R: 4 groups of rows, each row roughly a mix of its group's hidden directions:
R (132 x 10):
[[ -0.4 -13.5 -32.2 -23.3  31.2   3.1 -35.7   7.1  -4.8   4.7]
 [ -9.1  36.6  14.7 -33.2   9.1  12.9  24.9  14.3  16.1   6.3]
 [-10.3  17.8  25.0  37.3 -30.6  13.2  20.2  12.5   1.7   0.9]
 [-40.9 -19.2  11.1  26.2   3.2  -3.3  18.7 -20.7 -19.5  -9.2]
 [-44.4 -32.9   5.6  16.5  -7.3  -6.5   8.6 -19.6 -14.1   2.9]
 [-39.1  18.2   7.4 -30.7  -8.0  30.8   3.5  -5.2   2.1 -14.2]
 [ 24.6  -2.9  37.7 -10.1   0.4 -26.8 -11.8   1.9  33.5   0.9]
 [ -0.4 -43.4 -24.0  16.8  16.1   8.0   2.7  -7.6 -21.3 -23.0]
 [  2.1  29.1  26.9   8.8   7.3 -23.4  -0.1 -25.1 -34.9   4.3]
 [ 42.9  34.6  -7.2 -12.9 -14.6  -8.3  -1.8  14.5  19.1   0.5]
 [ 21.7  -6.8 -11.1  22.7   0.5 -20.8  19.0   1.3  35.7 -29.8]
 [ 12.6   1.8  -5.3  29.1 -19.8  -9.5   3.8 -12.6  45.1 -19.9]
 [ 23.4  17.9  26.8  21.1   4.8 -17.1  14.1  16.7  24.0  26.8]
 [ 12.1   0.9  17.9   5.1  -6.2 -27.1  39.8  10.4  34.0  -1.0]
 [-16.5  41.2   8.8 -10.4 -26.9 -18.2  -4.6  15.8  18.8  16.7]
 [-15.5   7.9  18.6 -10.9   4.4  14.4 -27.6 -11.8 -42.2  20.8]
 [-25.3   7.5  29.5   0.9 -26.4  -5.5  -9.6  22.4 -24.1  25.5]
 [-25.8  26.4   5.2 -34.0 -22.1 -15.6  25.8  -0.6  -9.9   8.6]
 [ -0.1 -46.5  20.1  12.5 -23.7  13.7  15.3  -8.0   6.2 -17.5]
 [ 23.6   1.3  25.4  23.0  -3.1 -15.6  18.6  25.9  22.4  24.7]
 [-15.7  16.8   8.9  -7.7 -36.3  19.6  26.7   6.6 -20.5 -23.9]
 [  5.5 -23.6 -28.6  -3.8  12.2 -15.1  -2.9  35.9  10.3  30.4]
 [ 12.0  24.0  22.0  -0.3  -7.6 -24.7  14.2 -20.7 -40.1   2.9]
 [-19.5 -34.0 -42.9 -16.0   5.1  -6.5 -12.2  16.3   0.5   1.4]
 [  8.3  32.9 -30.0  37.1  -0.1   9.0  -9.9 -15.2  12.0 -11.5]
 [  0.2 -34.8  16.6  20.8 -21.6  11.9  18.5 -12.7  19.9 -26.4]
 [ 18.4   5.0  16.2  -9.2 -24.7 -17.3  33.7   0.6  35.6   9.6]
 [ -5.7 -43.0  15.8   8.6 -13.6  11.6   5.2 -33.2   8.9 -19.5]
 [-13.3   8.6  -4.1   5.8  16.2  11.7 -37.9 -16.7 -41.2  -1.5]
 [ -1.9 -40.9 -15.7  31.1  17.3 -11.6  14.7   1.6   2.5 -23.8]
 [ -8.7 -14.3 -29.3 -28.3 -11.9 -17.6  16.9  32.3  -8.2  18.2]
 [-18.6  23.4  10.4 -38.1 -28.2   4.1  -7.6 -24.8  -0.6  13.5]
 [  2.3  -2.2  16.4  -8.5 -16.9   2.5  16.1   3.4  53.2  19.4]
 [ -0.7 -21.6 -16.3 -12.2 -24.8 -20.3  28.4  37.1   4.1  -2.9]
 [-11.9  41.6  33.0   2.6   6.1  -0.4 -20.1   6.8   0.1  25.7]
 [ 17.9 -13.6   5.0  38.5  39.6   4.2 -18.0 -10.4   2.2  -8.8]
 [-10.9  29.1  34.1  30.8 -24.3  -1.0  -9.0  -0.5   7.5  17.7]
 [ -6.1  -4.0 -21.1  -5.6  15.2 -32.7  29.5  34.1  -7.3  14.2]
 [  8.6  24.6  27.6   6.4   1.0 -10.1  -6.8  -1.6  30.8  39.1]
 [-15.4  27.0  -6.2 -33.9 -21.1  20.9   4.4 -11.4 -30.5  -0.8]
 [  3.3  13.2  30.8  10.6 -24.4  19.8  22.0 -11.6 -19.6 -29.7]
 [-48.5   1.5  11.6  25.1   7.4 -10.9  15.7  -3.9 -23.3   4.0]
 [ 27.2  35.2  -7.3 -25.9  25.9 -14.7   2.9   8.8 -17.1  12.2]
 [-21.1  13.5 -47.5   4.7   3.0  12.2  19.2  18.2 -18.1  -5.0]
 [  5.1  16.6  29.8  15.0   3.3  25.5 -19.0 -38.7  -4.0 -12.9]
 [-12.7  19.7 -31.7 -14.3  40.5   0.7 -10.7 -11.4  11.7 -18.2]
 [ 12.9  42.2  20.5  28.6  10.1   5.4  12.9  16.2  13.2  14.0]
 [ -8.0   3.1   2.6 -29.3  -5.0   7.4   3.5   9.2 -50.8  20.4]
 [ -3.6  17.0  20.8  43.1 -31.0  15.8   9.6 -14.2  -3.1   1.6]
 [  3.6  21.3  -8.3 -49.5 -12.1  23.5  19.5   0.6   4.8  -5.8]
 [  3.7  -4.2   0.2  45.4  -3.5 -25.2  -4.2 -11.7 -34.3   6.6]
 [-38.3  23.4  12.5  19.4  -5.0 -12.4 -26.0   8.2 -17.9  18.1]
 [ 27.2 -23.1 -30.7 -21.3  14.7  21.0  -9.1  -9.5  18.6 -16.4]
 [-19.5  23.4  -4.6 -35.2  -1.6  22.5  32.9   2.7   0.7 -18.0]
 [  7.8 -25.6 -38.3 -20.6  12.7 -16.9 -24.2   5.5  14.9  14.9]
 [ -6.7  12.8  41.3   1.5 -15.4 -18.3  -3.3   1.1 -36.4  17.1]
 [-10.6 -22.3  -9.5  21.8   7.6  24.7 -34.8  -5.1 -27.9 -16.1]
 [  1.2   2.6  27.0  18.9 -31.3  10.8  26.6   3.9  -0.7 -34.7]
 [-17.6  29.9  23.7  28.9 -29.5  -2.7  20.1 -14.0   2.9   5.2]
 [-46.6  -7.1  15.4  12.4  -4.8  -7.7  21.3 -17.2 -22.9  12.2]
 [-12.1 -51.4  11.1  11.4 -18.8  23.3  -3.6  -8.1  -0.2 -10.0]
 [-10.6   2.2  26.3  25.8 -31.7  -7.7  27.5 -15.1  21.3 -11.7]
 [  3.2 -32.2 -15.6 -29.6   7.7 -10.6 -22.7 -31.4 -16.6  -0.5]
 [  1.9  -3.1 -20.5   1.3  10.2   3.1 -11.9  -2.4 -55.5 -18.6]
 [  8.4   1.5  29.6 -16.2 -16.4  -3.9 -14.6  -4.5 -46.9  13.8]
 [ -8.2  18.3  32.3  25.9  -9.5   0.3  37.1   7.9  -6.4 -20.7]
 [  3.2   0.7  -2.3 -28.3   2.9  20.1 -11.2 -16.4 -48.3  12.6]
 [-22.0  43.2  10.8  20.8   0.8  -2.4 -28.6  13.8 -14.3  -1.5]
 [  8.5 -17.4   2.6   6.9 -26.0  -8.9  17.2  49.9  12.3   2.0]
 [  4.2  40.2 -14.3 -22.4  21.5 -13.8  -9.1   5.7 -20.6  24.1]
 [  6.3 -50.5  -1.9  12.0 -21.9   8.5  10.8 -14.7   8.8 -20.3]
 [ 10.2  19.7 -29.6   0.7  28.8  -8.3  -5.8 -16.3  29.1 -26.5]
 [-31.9 -11.0   5.3  32.3  -7.3 -11.5  12.7 -21.3 -33.2  -2.8]
 [ 10.2 -14.1 -31.1 -14.3  31.6 -22.3 -19.9   2.8   4.8  26.7]
 [-15.9 -18.2  10.4  48.3  10.1 -25.7 -12.1  -1.9 -10.4   8.4]
 [ -5.7  21.1  35.4 -11.5  -5.0 -13.7   2.7  -7.8 -36.5  25.3]
 [ -8.9  25.7  17.7  -5.7 -26.6  -8.9 -13.8  -7.5 -41.1  17.5]
 [ 42.9   7.0 -13.3 -22.0  10.6  17.8 -26.3  15.1  14.1  -4.6]
 [ 12.4 -13.9 -41.5 -31.3   9.5 -22.8 -17.9   1.4   7.7   8.7]
 [-11.7  12.6  -4.1 -41.1 -36.4  -5.1  20.3   6.4 -14.8   9.8]
 [ -4.7 -12.4   6.0  38.9 -12.1  -7.5  18.0   7.4  39.8 -15.1]
 [ 12.1  -4.3 -39.5   1.5  15.2 -18.8 -11.0  23.2  33.7   2.3]
 [  2.4 -26.5  -8.9  24.1  24.4   7.0  18.9 -13.5 -34.6 -19.1]
 [  0.9  44.3  16.4   7.2   5.5   7.2 -38.2  15.2   6.7   3.4]
 [ -7.2  44.4  16.6 -25.2 -18.3  -3.7  -0.8  10.0  18.2  20.2]
 [ -2.2  -7.8 -18.5 -26.8  42.3  -1.4 -27.5  -9.5  13.5 -13.0]
 [-12.8  14.6  -2.2  12.6  21.0  19.9   7.1 -38.0  11.4 -33.4]
 [ 14.8 -10.8 -12.8  -1.7  43.6 -10.5 -24.0 -12.4  -9.4  27.9]
 [  2.0  34.7 -14.5 -26.7  12.1 -26.6  -2.2   5.1 -18.9  27.2]
 [ -8.1  30.1  25.0  25.6  -8.6 -21.5   3.3 -25.2 -26.0   1.9]
 [-23.9  -8.5  24.2  29.3 -31.6  22.4   7.1 -17.3 -12.7   4.4]
 [-13.0  -8.4   4.6 -11.8  29.9  25.6 -17.4 -12.3 -39.7  12.0]
 [ 44.7  20.4  -4.2 -29.0   3.5  10.8 -13.7  14.5  16.7   6.4]
 [-32.6  28.1  -6.0   0.6 -14.5 -12.5 -24.8  29.6  19.3   1.9]
 [ 44.9  11.2 -21.5 -24.3   3.2   4.5  -8.2  22.6  17.2  -4.1]
 [ 32.6  -4.2   6.9 -24.1  20.6 -28.1 -19.0   2.1  28.6  -3.7]
 [-29.3 -30.9  14.8   0.2 -27.8   2.9   6.2  31.6  -6.3  15.1]
 [ -1.2  27.2 -24.2 -25.0  18.6 -15.2  -7.4  26.8 -16.8  23.1]
 [  5.2  18.4  26.3  21.8  -1.6 -10.6  19.1  26.4  23.4  29.3]
 [  4.9   4.3  16.8  -2.6  -9.3 -12.1  35.2   3.8  46.2  12.6]
 [ 19.4  17.6 -18.8 -25.5  26.6  -8.8  34.2  -6.5  -9.5 -18.5]
 [ 39.3   2.5 -13.9  -7.0 -33.9  -1.9  -8.7  -8.4  25.7 -19.1]
 [  0.6  36.5  24.1  -6.9 -21.2 -16.4 -12.3   4.2  17.9  30.8]
 [-12.7  25.9 -17.8 -33.9  14.4 -25.4   5.9   3.6 -20.5  22.2]
 [ 25.9  -0.9  31.8 -19.2  11.6 -29.0 -10.6   5.3  30.8  -0.8]
 [ -4.2  -6.8  33.4  21.9 -31.8   3.1  34.8  -5.4   8.0 -11.4]
 [-21.0   2.7  46.5  10.7 -24.3  -9.5  14.0 -17.6  13.9   3.2]
 [-14.5  39.6   7.7  -2.4  10.7  -2.7 -22.9  21.8 -22.1  25.8]
 [ 17.6 -14.9 -36.3   6.8   6.8   9.9   2.8  -7.6  36.1 -26.6]
 [-21.6 -11.6   4.1 -10.0  12.3  21.1  -8.4  10.1 -49.4  13.7]
 [ -6.6  -1.2  38.3  -6.0  21.5   2.9 -13.3 -10.9 -38.1  18.5]
 [ 21.2 -17.6  22.8  -3.3 -16.0  -9.8  28.4  10.5  39.4   3.0]
 [ -3.4  -7.4  17.1  30.9  -0.4  21.3 -21.7 -23.6  18.1 -31.6]
 [ 10.8 -36.8  -8.4  41.4   8.0 -15.0 -21.1  -5.3  -7.6  -6.0]
 [ -4.8 -10.9   5.0  -0.3 -41.5  16.1  15.8   3.8  -6.2 -40.8]
 [ -0.6   1.2   5.8  -1.2  -1.9   9.4 -32.1 -15.2 -52.2  -0.8]
 [ -3.5 -10.2 -41.5   7.4  13.5  16.5   4.3   3.3  38.2 -16.6]
 [ -6.7  -1.7 -19.6 -16.1   2.0  14.4 -25.6   4.0 -50.4  -1.2]
 [ 21.4  33.7 -17.4   7.1  16.4  -7.2   7.1  33.3  15.0  21.6]
 [ 40.8  15.7 -22.0 -18.9  -0.2   1.4  -5.4  25.3  23.2 -12.3]
 [ -5.6  -4.5 -10.9  -2.5  12.0  23.0 -35.8 -15.0 -41.6  -5.0]
 [-12.4 -29.2 -15.9  10.5   8.0  29.6 -27.8  15.9  26.7  -8.2]
 [  8.7  -7.2   6.4   3.3 -21.7 -10.8  30.4  15.6  46.6   2.8]
 [  5.6 -35.3 -11.2  15.1  20.8  10.7  19.0 -17.0 -31.5 -17.1]
 [  9.4  12.2 -10.5  15.9  33.0   3.5 -20.1  16.9  15.8  38.4]
 [-13.2  42.1  21.9  24.3  -6.0  -5.9   8.9  13.9  27.4  -2.4]
 [ -1.0  43.2  16.0 -11.5 -25.1  -7.4 -13.7   9.0  27.9  11.5]
 [ 13.9   8.6  24.0  18.8   4.8 -11.2   0.5  15.9  30.1  40.1]
 [ 16.1   7.2  31.2  22.9   6.2  16.5 -26.1 -32.8  15.2  -4.4]
 [ -0.5 -51.1 -26.0 -13.7   1.3   4.4 -15.3   0.2 -19.0  -4.7]
 [ -7.0  14.4  20.5  -1.6  17.2  18.6 -47.1  12.6  19.1   7.4]
 [  8.6  34.4 -19.7   8.4  24.6  -8.4 -14.1 -25.5  24.5 -16.5]]
which group is each row in? (one row of each group first):
[  8.1   7.2  -5.3   3.4 -26.1 -10.3 -12.4  -1.3 -53.2 -13.6] => V
[-25.0  12.3  -4.2 -42.0 -31.7  -4.3  16.7   0.0 -14.8   6.1] => B
[-51.4 -11.7   4.4  15.3  -7.7 -19.2   8.9  -4.3 -18.3  14.9] => H
[ 27.8 -10.4  23.7  -5.1   1.8  -9.3 -44.9   2.6   7.4  22.0] => N

[ -8.8   1.5 -30.9  -6.8  26.4  23.6   4.4 -31.5 -22.7 -16.1] => N
[-32.0  -2.7   5.2 -15.7  -2.7  27.0 -25.4  13.4 -21.1  28.4] => V
[ -2.5 -38.2   7.1  34.8  -9.0 -28.9  -4.5 -13.3  14.5   7.6] => H
[ -0.8 -12.3   1.0  31.0   4.6  29.8  -5.3 -16.6  23.6 -35.1] => N
[ 8.8 42.8 28.0 20.1 10.6 -0.2 15.9  9.1  4.9 23.4] => B
[ -6.4  18.7  10.1  -8.8 -15.5  25.1 -22.4 -39.6   0.9 -24.6] => B
[-10.2 -35.8 -30.4   6.2  19.2  12.9   4.0   4.6 -18.7 -29.0] => H
[ -6.3  18.3  -0.6 -11.5   3.7  14.8 -53.6  18.4  -2.0  12.7] => H
[ 31.1  -6.9 -11.9 -31.9  36.2   9.0  -8.0  10.4 -18.8  -4.3] => N
[ 10.1  -4.1 -45.8 -23.0  32.6  -1.8  -9.7   9.4  -2.3 -10.7] => N
[ 30.8  33.0  20.2  16.8   0.6 -10.6   1.3   0.1  35.0   7.5] => B
[-23.9 -23.8 -14.4  -9.0   1.4   3.8  -0.5 -20.7 -25.7 -39.8] => B
[ 20.4  -8.0   1.1  30.6   9.1 -16.5  12.8 -11.0  36.2 -27.4] => V
[ 13.4 -12.7 -38.0  -5.6  11.9  16.5  -5.0  -4.6  38.6 -18.7] => V
